(in the rows, 128 means zero)
Named moves (each a turn or a mirror), then the moves between two rows, first move first; the first pair answered
move L:
[101 152  95 111 160 125 153 172  95  78 173] -> [ 95 154 100 100 156 134 147 163 102  81 184]
[ 88  79 135 140 110 113 164  94 118  92 112] -> [ 83  78 136 128 114 128 154  84 121  89 123]
[127 130 159 108 145 115 104 145 105 117 109] -> [121 130 166 106 141 126 103 141 106 112 124]
move Y:
[ 99  98 154 149 120 138 128 112 139  91 147] -> [ 99  97 158 150 120 143 126 106 142  99 137]
[106 121 131 110 105 152 128 104 121 104 151] -> [ 99 103 126 119 104 146 136 101 119  98 136]
[152 148 179 127 138  68 107 174 100 147 142] -> [140 150 159 124 144  65 121 176  86 134 149]
[102 127 137 122 104 121 153  79 101  41 112] -> [109 109 146 142  89 114 150  67 121  65  87]
move C:
[143 162 134 112 125 105  98 174  77 102 137] -> [156 163 128 131 127 101 112 178 163 167 114]
[115 177  83 113 159 155 174 172 205 159 156] -> [ 56 109 104 136 139 113 213 110 175  95 100]
[136 149 109 119 152 136 159 157 138 120 144] -> [122 131 113 130 142 120 180 143 151 125 117]
move S:
[101 143 151  95 128 144 135 149 136 106 156] -> [102 137 137  93 129 141 146 149 130 105 152]
[105 135  85 128 163 103 148 156 129 124 143] -> [131 151 128 115 157  96  96 173 124 150 135]
[143 118 168 117 105 118 117  77 158 134  95] -> [134 103  87 136 119 133 167  78 141 105 123]
[125 118 109 109 117 165 111 110 116 146 124] -> [127 116 110 113 119 159 113 106 116 148 122]
Pairs:
(2 to 3 moves a pair)
[100 144 130 121 144 104 151 167 113 108  99] -> [106 135 150 119 129 106 129 148  84 105  95]  Y, Y, C
[107  91 117 172 136  81 146 115  97 121  78] -> [116 103 110 178 138  82 151 121 130 150  64]  C, C, C
[103 121  58 169 138 100 191 146 143 117 123] -> [129 100  65 188 119  97 176 132 123 130 105]  C, Y
[109 177 140 108 149 138 117 148  82  96 141] -> [121 117 135 179 118 105 136 104 124 148  67]  Y, Y, Y
[127 147 124  93 128 149 121 146  93  84 175] -> [129 154 173  93 117 135 109 143 182 157 138]  S, C
[163 126 146 142  92  98 110 138 132 191 110] -> [141 137 169  99  97 110  90 129  91 140 137]  C, Y, Y
[145  91  73 179 123 114 183  80 138 142  85] -> [151  99 154 144  94 131 104  40  92 124  90]  Y, C, Y
[154 137 121 125 119 144  93 124  82 100 150] -> [128 113 133 150 115 123 141 105 178 155 107]  C, Y, C
[185 113  76 140 109 127 121 143 106 137 147] -> [166 115 153 114  91 120  84 123 103 122 126]  S, C, C
[ 72 119 137 104 134 128 160 112 129  88 150] -> [103 127 144 101 124 140 125 106  87  82 163]  Y, Y, C
[167 138 157 132 127 121 103 148  83 146 114] -> [135 123 180 124 124 131 123 110 157 170 101]  C, S, Y
[130 148 161 132 146 154  68 114 119 147 120] -> [129 165 107 142 173 155 106 156 151 154 134]  Y, Y, C
[143 140 116 133 149 130 136 171 146 175 106] -> [115 113 155 117 129 114 118 130  74 119 103]  C, Y, C
[ 92 102 158 135 131  83 136 105  83  74  99] -> [ 94  76 115 159 122 107 167  93 112  91 105]  Y, Y, S
[194 150 116 146 118 157  83 111  84 190 139] -> [170 144  82 175 137 141 137 133 156 211 125]  Y, Y, C
[163 163 114 126 153 147 119 166 183 183 132] -> [113 126 154 133 137 121 141 127 214 181  98]  Y, C, Y
[138 126 117 139 133 131 121 113 176 161 114] -> [161 140  89 142 142 136 110 142 116 136 146]  C, S, C
